(in the rows, 128 means zero)
One turn sends every row of this set to another row. A few are shown first. Where does it send the rows asked after them?
Rotu: [139 125 127 151  91 115 127 141 126  98  84 117 131 123 128 123 149 149
 116 105 118 155 117 139  91 122 130]
Peke: [139 117 136 136 114 100 150 137 114  94  86 137 142 119 122 119 146 132
 115 131 134 165  99 126  84 128 131]
sobul: [152 105  91 123 123 128  88 109 155 145 141 116 118 110 153 165 155 112
 169 117  87 116 127 161 134 135 126]
kilip: [139 106 102  69 163 134 151 108 123 110 135 121 124 125 135 138  74 120
 153 108 111 123 121 109 103 121 141]
fum: [133 117 120 209 145 126 161 116 138 120 141 109 135 127 132 147 137 150
 150 142 143 126 131 143  94 122 153]
roni: [146 122 148 126 105 123 137 138 133 106  82 122 135 123 112 111 160 134
 105 124 102 162 114 116 103 132 147]
Zib: [134 131 139 186 124 132 139 142 140 103 151  88 127 118 117 149 144 164
 135 122 127 156 147 138 105 130 145]
sagi: [152 130 122  74 168  87 123 113 127 128 115 124 143 120 137 173 124  92
 148 154 142 133 115 138 118 169 149]
gis: [140 110 128 144 122 119 166 110 150 132  66 141 143 125 114 117 148 124
 129 167 122 124 112 130  81 122 169]
Raro: [144 108 117  89 119 115  96 118 150 144 137  91 128 112 121 160 155 105
 151 136  91 112 128 136 150 155 155]
semo: [147 123 131 135  96  92 118 136 171 147 170 150 140 124 115 163  99 131
 140 143 108 132 131 137 146 121 120]
Seb: [140 125 149 173 179 146 179 111 138 111 119 133 135 117 118 143 146 133
 129 162 139 120 133 126  97 139 170]
zuba: [142 118  95 124 137 111  96 100 113 139 128 119 123 128 165 173 142 108
 159 106 133 119 125 173 123 152 116]
ziru: [138 143 151 108 102 100 123 125 167 151 139 143 139 132  98 180  95 127
 124 155 125 117 156 149 142 140 138]
Nus: [127 102 105  65 150 144 150 100 127 116 123 113 120 120 118 145  83 124
 154 121 109  88 136 116 112 124 158]
leda: [155 153 158 100 140 124 128 123 164 135 126 184 133 120 116 175 103 121
 116 144 119 126 149 148 131 142 121]
movi: [137 124 145 183 166 125 166 129 111  92 144 125 134 121 133 138 144 141
 127 129 148 148 116 124 100 140 143]
mup: [115  93  96  78 121 152 141  94 127 133 138 104 112 122 118 154  96 131
 166 113 112 106 152 143  99 113 133]
Lofa: [124 100  92  85 150 131 153  88 117 135 133 111 126 144 140 144  74 120
 162 112 127 117 132 128  93 119 140]
dagin: [126  98  93  81 135 142 141 101 122 127 148 114 116 128 136 146  86 129
 165  99 113 140 139 135  91 110 114]
gera: [126 100 108  62 135 155 138 112 131 106 140 116 111 104 115 147  98 133
 157 108  96 112 141 123 109 116 135]
Mim: [152 115 133 147 138 120 133 110 134 135 153 195 136 130 147 151 117 110
 127 121 119 108 111 142 151 130 106]
gor: [145 137 153 121 146 126 138  99 128 140 121 188 134 139 130 167 115 107
 109 132 138  95 134 152 144 150 124]
zes: [136 106 126 155 103  98 127 112 136 153 165 154 142 143 129 154 109 115
 138 131 125 100 115 142 160 126 124]
gudif: [134 133 145 173 136 150 153 122 168 123 128  98 127 115 103 151 145 156
 135 156 119 128 162 139 101 130 172]
dop: [160 117 120  73 156 105 116 123 168 136 127 122 137 100 123 162 136  97
 157 165  97 129 117 124 129 154 160]
Potus: [158 125  98 108 173 101 116 104 134 131 117 149 134 116 167 178 123 100
 166 135 139 137 115 161  98 152 120]
pirug: [142 138 167 149 159 151 159 136 137  96 130 112 128 112 105 144 154 147
 112 139 121 149 146 120 108 146 161]
kor: [140 118 120 160 100 133 141 114 164 137  65 122 132 127 121 123 149 141
 129 143 104 115 129 143  89 114 165]
sutof: [135 114 106 172 109 110 151 111 144 124  68 137 137 124 133 132 138 140
 141 148 135 119 115 153  71 112 148]

gera goes to mup
gor goes to leda
And these:
gudif goes to Zib
dop goes to Raro
roni goes to kor

One turn sends every row of this set to another row. A few are shown first. Where does it send the rows asked after them?
dul: [131 129 111 117 172 164 124 124 129 123 146 122 173 102 150  91  76 127
 129 124 150 138  87 140 132 111 135 111 138]
bira: [151 147 125 112 152 150  85 108 163 146  90 127 142 119  93 118  76 131
 125 165 117 139 126 136 112 136 129 123 137]
rep: [117 131 131  80 114 126 141 127 181 131 140 130 128 179 147 143 118 152
 163 105 126 119 127 161 104  91 162 140 133]
Dila: [116 115 133  92 113 119 134 130 165 122 144 130  91 180 148 141 126 142
 155 115 119 126 131 168 110  89 143 144 135]
kuz: [119  96  94 113 167 114 149 110 167 127 100 128 140 113  82 101  71 118
 157 156 122 121 111 158 145 119 145 145 102]
vipop: [105 127 107  70 101 118 137 110 134 131 115 126  90 109 119 142 106 144
 122 135 109 138 134 174 120 114 114 170 144]
bifas: [138 122 118  97 135 116 130 101 123 124  92 107 134 105  91 144  94 146
 161 166 132 120  83 123 154  96 146 124  92]
zafe: [105 121 173 104 170 147 130 125 109 132 134 119 157 108 113 119 123 124
 143 125 128 106 124 112 141 101 135 120 122]
Vuna: [129 107 118 111  99 123 139 120 186 109 137 132 124 186 145 138 145 145
 160 118 145 126 119 158 126  94 153 157 121]
tipe: [168 149 119 130 149 159 136 103 188 139  85 128 128 105 115 144 100 121
 121 116 147 142 111 152 146 138 124 107 105]
dor: [172 129 103 140 126 124 134 105 124 119  98 151 161 128 143 100  92 113
  90 146 132 112 116 145 150 153 115 145  89]
ziku: [113 130 127  70  85 114 167 134 152 140 123 130 118 109 140 119 117 165
 105 138 122 158 127 137 115 126 117 169 131]
rirak: [105 127 127  57 105 131 158 143 145 134 119 131 110 105 126 124 108 161
 131 128 125 166 123 150 112 110 123 159 149]
Ler: [132  96  94 135 139  98 162 104 166 127 113 131 165 118 113  92  79 116
 124 160 116 108 114 141 145 139 130 164  86]
tatom: [121 131 134  96 104 125 150 134 166 130 155 125 142 183 170 133 116 148
 145 103 126 110 132 156 103  98 156 150 128]
Vok: [131 125 168 125 138 120 136 110 129 117 120 138 171 107 144  98 122 142
  98 125 138  90 130 106 146 107 113 142 100]
gupit: [145 106 112 122 158 174 149  91 140 154 101 143 140  96 128 129 112 100
 148 160 118 149 115 132 156 140 124 122  97]
mogen: [147 110 119 144 159 179 153 105 118 148 104 134 133  98 147 108  93 113
 131 157 132 138 134 142 158 127 122 129  93]
febu: [127 107 120  91 106 122 137 130 167 141 135 130 107 179 156 147 122 143
 165 115 132 110 109 152  92 100 149 153 147]
Rok: [137 110 120  98  95 110 138 123 178 137 123 136 105 177 162 138 121 157
 148 118 139 105 114 151  97  99 142 158 135]
Raveb: [129 107 122 124  97 127 143 128 172 110 148 123 126 190 157 130 139 145
 151 117 147 121 127 158 125  95 153 162 119]
zipi: [125 115 130  95  94 102 137 116 182 123 142 140 102 181 155 142 138 144
 138 120 114 121 125 155 112 102 135 153 123]
gilo: [107 125 129  71  96 132 169 151 125 135 142 125 133 111 148 121 111 147
 120 124 116 157 126 141 108 124 117 170 148]
Rula: [140 124 113 127 167 164 129 135  84 136 122 120 143 132 116 117  82  94
 138 144 125 124 119 157 143 142 144 119 114]
Lomu: [128 141 111 105 166 141 119  95 174 146 117 120 135  99 113 102  91 155
 121 156 152 146  90 134 143 115 151  95 109]
Tavu: [171 146 122 155 133 157 153 116 159 142 117 116 155 114 149 133 103 109
  96 113 139 126 119 139 142 156 116 121  97]
vebab: [156 140 123 135 162 184 141 130 145 139 118 112 148 111 128 146  93  95
 138 101 138 140 111 153 137 140 126 107 126]
vugan: [117 130 114 150 148 157 114 126 110 115 124 108 174 130 102 112 107 137
 162 118 140 125 100 140 140 103 132  98 140]
togev: [131 110 124 107  98 118 145 134 158 144 143 122 111 183 170 138 120 148
 146 119 134 101 119 148  94 106 147 159 137]
vedan: [122 106 122 113 107 132 140 129 171 116 150 119 123 190 145 139 142 139
 165 119 142 126 123 159 125  94 160 154 126]
rol: [125 111 132 104 100 116 140 132 156 114 156 135 112 182 171 132 126 135
 140 107 116 116 130 162 109  96 131 159 134]
dom: [119  90  98 133 163 127 161 130 130 122 131 119 169 120 115  93  64  98
 149 143 115 110 116 154 138 127 136 158 112]
dap: [138 133 109 171 109 125 127 106 130 116 126 117 195 134 130 104 124 144
 115 129 134 110 100 117 143 129 114 119 110]
lag: [123 125 161  86 154 120 120  91 164 120  97 153 155  98 100 122 136 141
 134 129 132 112 108 107 148 101 122 124 111]
voril: [111 125 108  84  84 108 147 108 130 135 130 124 108 113 139 139 114 139
 101 138 102 128 135 161 119 130 105 180 134]
Zifom: [153 128 100  97 152 134 116  92 153 132  76 154 132 121  86 133 103 111
 139 155 124 139  97 149 150 144 137 116 103]
Ket: [104 121 109  78 101 127 144 122 110 128 137 121 111 113 138 140 103 127
 123 125 102 132 132 171 114 119 108 177 154]
povam: [161 106 109 132 148 167 148  89 143 132  88 161 150  91 149 112 100 110
 131 148 131 142 116 139 157 130 106 138  97]
fege: [128 135 131  90  96 109 145 118 191 129 135 137 134 180 161 136 123 161
 139 109 128 113 128 154 107  97 153 150 119]
nud: [158 117 114 118 105 100 143  98 118 112 107 119 175 109 134 133 101 138
 127 158 126 106  80 108 151 116 121 151  84]
guv: [163 144 122 131 126 137  98 106 158 143 106 131 172 124 125 111  84 123
  95 164 111 126 125 121 110 156 112 143 125]
Tav: [152 139 126 128 152 166  93 130 124 136 118 122 170 124 123 109  66 112
 122 148 114 129 128 137 104 138 119 136 150]
Biti: [129 140 108 141 127 124 110  91 165 123  91 123 155 126  82 118 125 163
 141 141 143 130  94 129 150 112 131  97 111]
sev: [143 134 106 124 136 129 135  94 164 140 146 128 184 106 155  98 105 132
  93 148 135 131  80 111 137 145 128 119 105]
lan: [142 114 121 119 137 134 138 129  76 106 120 101 164 109 131 127  75 129
 156 142 135 108  92 130 146  91 133 140 109]

vipop goes to voril
guv goes to Tav
And these:
rol goes to Dila
togev goes to febu
kuz goes to Ler
Raveb goes to vedan
dor goes to Rula
vugan goes to Biti
lag goes to Vok
rep goes to fege
vebab goes to tipe
lan goes to bifas
rirak goes to ziku
povam goes to mogen
dul goes to Lomu

